The rows of X fall into 3 groups, and each row is roughly a mix of its group's hidden directions.
X, 133 rows:
[[ 22  15  -5 -13  13   2   0  10  -2   7  37  -5]
 [ -3  34   7 -15  33   1   6   3  -8  -2  -1  -4]
 [  4  17 -17 -10  21  12 -18 -16   0   2 -27   5]
 [ 17 -15  20   3  30 -13  -7   4   9 -20  -8  -3]
 [ -9 -19  -8  31 -19   3 -15  18  13  -3  -4  -7]
 [-15  21  12   3  -1  13  13  -8 -14  16 -31  -1]
 [ 13 -30  -8  -6  17  10   2   2 -20 -12   6  22]
 [ 18   1 -14   2  12   7  15  -5   8  18  36  -1]
 [  2  20   3  12   1  15   2  -4  16  27 -22 -19]
 [ 15  29  20 -16  -1 -12 -12   4   1   6  16  18]
 [ 15  26  -4 -10  20  -8  -4  -9  -1  10   4 -30]
 [ 18  12  -2  -9  -1  13 -11 -16   0  36 -13   5]
 [-16   9   1 -10   3   6 -21  23  -6  -6   7 -32]
 [  0 -27  -1   1  29 -16  -6   0  -3  18   3  21]
 [  6  -6 -10  13  10 -17  18 -22  -3  27   1 -20]
 [ 13   2 -28   5  -6  -7 -36  -7  10 -10  -4  -4]
 [-18  11   0 -12   5  29  -9  28 -15  -6  -9   4]
 [-17  -7 -27   9 -16  16   0   5 -15   8   8  25]
 [ 15 -17 -28  20 -12  -3  -4  -9   0 -10   4  23]
 [ -8   5   4 -12 -22  15  -6   6   4   9  32  22]
 [ -3  -3   9  24   3  21  22   3   0  22   1  23]
 [-29   9   6   7  -8  -7  15   1   8   5 -18 -30]
 [-14  14  21 -15   3 -14   5  22  15  18   3  18]
 [-31  15  17   3  -5   4  27   4   8   5   6 -16]
 [ 24  10 -25  14  -3   8 -27  10 -14   6   0  -5]
 [ 25  12  12  15 -24  -8   4  -2  15   5  19  14]
 [ 20   4  35  -6  16  16   1  11 -11  11  -7   9]
 [ 23   0   8 -14 -10 -10  -2  10  -7  20  33  -4]
 [  9 -24  23 -13  22 -13   6   4  -7  -6 -22  -7]
 [ 38  14 -11   3 -15  -2 -11   2 -15   6  12  -8]
 [ 16   0  -1   4  -6  -1  16 -21 -18  29  17 -13]
 [ -7  -7   3   0 -16  22   0 -22 -24  13  23  -2]
 [ 10  -8   7   3  21 -19   5 -36  11  -1   1 -13]
 [-15  -5 -19  -9   0 -17  -8  13 -15 -33   3  -7]
 [ 15 -21   9   4  11  -7   4 -22  23  16  16  14]
 [ -1  15   8   9   1  26  12 -22 -13  12 -24  11]
 [ 10 -10 -32   0   2   3 -15  -7  -8 -32   9  -1]
 [  7  33  15 -17   8  -6  -2   4 -23  -1  -2 -18]
 [  9  18  19   7   7  23  11   1 -10   5 -21 -24]
 [ 10  28  -3  -6 -15   1 -34   5   6  12  12   2]
 [  2   9 -26  -5 -24  -3 -16  17   7 -26   4   4]
 [ -3 -11   2   4 -26   6  -2  17 -20 -30   9  10]
 [ -2 -11 -11  -9  23 -17   3   6  14 -32  -2  14]
 [ 13  14  20 -17  10 -21  -6  -9   7   0 -17 -24]
 [ -9   4 -12 -21   1 -12  -7  19 -27 -23  12   6]
 [ 15  13 -16  15 -27   8   1  -7  -3  24  -7 -15]
 [ 28   8  11  17 -12 -10 -18   9  17   4 -20  -5]
 [ 25 -14  13 -10  18  11   6 -15  10  -6  17  19]
 [-12 -17   9  15 -16  21 -21  -5 -10  16 -18   4]
 [-14   3  21  16  -9  23  11  -1  -1  -1 -27  17]
 [ -8 -22  18  -4 -10 -14 -21   2   9 -11 -20  20]
 [ 31   0   3  13 -18   6   1 -17  16  22  -2   9]
 [  1 -14 -28 -17   4   6  12  -3 -24 -14  19   8]
 [ -2  23 -27   7  13  -6  -8   6   4  -3  18 -25]
 [-39  10   5 -15  12  -3  19   6   3  11   8   3]
 [-11  -4  17   5 -33  -5   4  21 -18 -13  -2  -9]
 [  5  15   5 -19  21  -9  13  11  11 -29  12   7]
 [ 28 -10  12 -18  22  -5  -2  -8   1 -18   3 -20]
 [ -4   7  14  -4  27  -8 -12   3  16 -23  16  20]
 [ -3   3 -18  15  13   6   9  -2   0 -24  28  20]
 [-16 -25 -15 -12 -12 -28  -7  14   6  12   5   1]
 [ 25   9  23  11   8  26   2  -9   6  -9   8  16]
 [ 16  14  16   7 -13  14  -6   9  14   9  24 -23]
 [ 21   4  -6   9   0 -12 -24  16  19 -21 -15   2]
 [-15 -13  -1 -10 -32  -7  -8  22 -12  13  -7  13]
 [-17 -18  -5  -5   3   8  25 -29 -18   3  10  -3]
 [ 18  11   4  -6  18  -5   1  -5  20  32  15 -12]
 [  7   1   3   3  -1  30   5 -17 -12   5  -9  33]
 [ 20  19   8  16  -2  27  -3 -10  13  15 -13 -12]
 [  4   4   5  23 -26  -4  -8  -9  12  15 -23 -17]
 [  7  23  25   1  18  16  12 -16  -2  14 -12   9]
 [  6  -2 -10  11 -29  -7 -29   9   3  16 -14  10]
 [ -8 -28  -1   0  -6   4   4 -22 -19  23  14  13]
 [  9  19   9   0 -13  -8  -7  13 -18  31 -17  11]
 [ -7  11 -12 -17 -16   6 -10 -27  25  -3  16  -6]
 [ -5 -19  -7   7 -14  10  -4  -9 -23  35   2   3]
 [-20  -6  14   0 -10  22  23  -4  13  13  16  17]
 [ 24   9  -6  -3  21  -5   8 -20   1   7  26 -17]
 [ 30   3  11   2  -4  27 -19  11 -19  -3  -2   3]
 [  7  -6   1  -4 -26 -22   1 -16   7  14 -22  20]
 [  1 -20 -23  -1  -6 -21 -11  11  13  -9  20 -17]
 [ -4 -17  -7   9  11   5 -16 -14  23 -16 -22  18]
 [-27  -2  16 -19  27  -4   7  13 -14  -7  -6   8]
 [ 14   7  18   9   1   2  14  12  18  17  28 -16]
 [-43  17  -3   2   2   5  -2  16  -4   2   7  13]
 [-13  -3  -1 -23  21   3  32  -3 -12 -13   9   5]
 [-32 -13  13  -3   0   0   8 -12  -5  29   8  12]
 [ -7 -13   2  -7 -37  12   2  -7 -17  17   6  13]
 [  9  13  -9   9  27 -25 -11   6  23  -8   8  -9]
 [ 14  -5 -22  12 -25  20   9  -1 -15  15  14   4]
 [ 31  11   0   6 -15 -31 -10   9 -10  -7  -3   0]
 [ -5   1  24  -2  13  17 -11  -3 -13  22  26  10]
 [-15 -13  -6  -7  -5  28 -15   6  -3  23 -11 -20]
 [-22 -12  15   3  10  -6  32  -6  10 -13   2  18]
 [ -4  -3 -26   6   1 -10  -4   6   0 -31   6 -28]
 [ -9   6   4  18 -27  17  -6 -20  -6  15  -2 -22]
 [-17  19 -18  26 -25   2   0  11   2   3  13   7]
 [  0 -15  15   2 -27  15   1  -6 -17  25 -12  10]
 [ -6  17  -4  13  14  25   6 -20  -3 -10 -28   3]
 [ -5  22 -16  16   1  36  10  11  -3  -4  -7  -2]
 [ 10   9 -15  18  -7  29  -8  12  24  11  -7  -9]
 [-20  -4 -13 -16  21   0  12  18 -17  22   6   9]
 [-26   1   9  -3  18  -1  14 -15  24 -13  -7 -19]
 [ -6   2   5   4  -4  -8   8 -16  -5  41  20  -7]
 [ -4  -6 -36 -14   4 -17  -1   5 -12  -3  22 -12]
 [  3  21 -15   8  26  16   0   1   4 -28   0 -12]
 [-20   1  30 -15   1  -1  21   1   9   6  -5 -22]
 [  3  -9  -4  28  -2 -14 -26  -6  15  19 -14  -8]
 [ -1 -18 -29   3 -24  -9  -2   5   3  -9 -25   4]
 [ -7 -13   2  -5  10  -1  17 -15 -19  33  18   3]
 [  1  -4  -3 -25  26  -4  26   9  -9 -16   6  13]
 [ -4 -16  15 -10   1   7  30 -22 -19  14   5   5]
 [ 30  10  10  12  -2  -9 -25  16  18  -4 -11   2]
 [ 15   9 -17 -14   4  21 -13  15  -7   2  17  25]
 [ 37   5   0  14  11   0 -23   6   6 -10  15   0]
 [ -8  -4  -6  15  -9  15 -18   0  19  -8 -35   2]
 [ 17 -17  -2  -2  14  -8   5  -3  11  -6  39  10]
 [ -4 -19  16   3  20  -3  -3  10  -4  29 -18  16]
 [ 20 -15 -23  -6  16   2 -15   3 -22 -18   1 -13]
 [ 29   9  -1   1   2 -29  -4   3  23 -14   9   4]
 [-28  -6 -16 -12  24   1  22  -7 -10  -5  11  -3]
 [ -2  13   4  15 -14 -11  -1   7  12  32 -21 -15]
 [ -2   9 -15  15  11  -4   3  23 -26 -21  13 -10]
 [ -9   0 -21   0 -21 -24  20 -19  13  -4   7 -10]
 [-11  -6 -15 -15 -17 -11  10   6 -19 -24  23  -5]
 [ 21   1 -15  -4  12 -18   1  -7 -10 -32  16   8]
 [  4   0 -15  18  -6  23  -3  10 -17  22   3  24]
 [ -9   9 -41  -5  -3   8  -5  -5 -12  11 -17 -11]
 [ 32  10   3   9 -30 -10   3   6 -12  14   6   0]
 [-17  21   2 -10  13   4   4  35   2  11 -17  -1]
 [ 19   0  14  13 -23  20  12   6   1  21  20   1]
 [-17 -21 -16  -7  -9 -30 -15   8   7  -7  -7 -12]
 [ 10 -10   8 -16  19  11   5  -4  -6  -7  20  33]]

Here is one row of each group, with its name. Which group are the others in?
[-22 -10  -2   3   2  -2   0  -4 -13 -35 -20  15] | <13>
[ 17   7  -6  10   1 -13 -14  11 -15  -1   4  38] | <11>
[  5 -23 -38  12  10 -14  -9  -7  -4  -1  -3  -5] | <20>

[-16   8 -27 -15  13   4   4  27  -5 -19  -6   0] | <20>
[ 23 -25   8  -2  -4 -10  19  -2  -5 -19  18  15] | <11>
[  1  -2  11 -31   9 -15  11 -17  -3  -9   4  27] | <11>
[-34  -3  15   4   4 -16  16   7  14 -18  -5 -11] | <11>
[-24   6 -21  10  -9  13 -19 -12   0 -13  18 -14] | <20>
[ 11  15  17  -9  14  21 -10  21 -13  11  18 -12] | <11>
[ 17 -10 -23   0 -16   5 -24  -4  17  22  -6  -4] | <13>
[ 23  11   6  20  -1   5 -25   0  14 -19 -12 -14] | <20>
[-32   5  -2  12 -24   1   9   2   9  18 -16 -10] | <11>
[-20  -8   6  13   7 -23  10   8   8 -23 -14 -20] | <11>
[-18   7  13   1 -10  -1  27  -8 -34   3  -7   1] | <13>
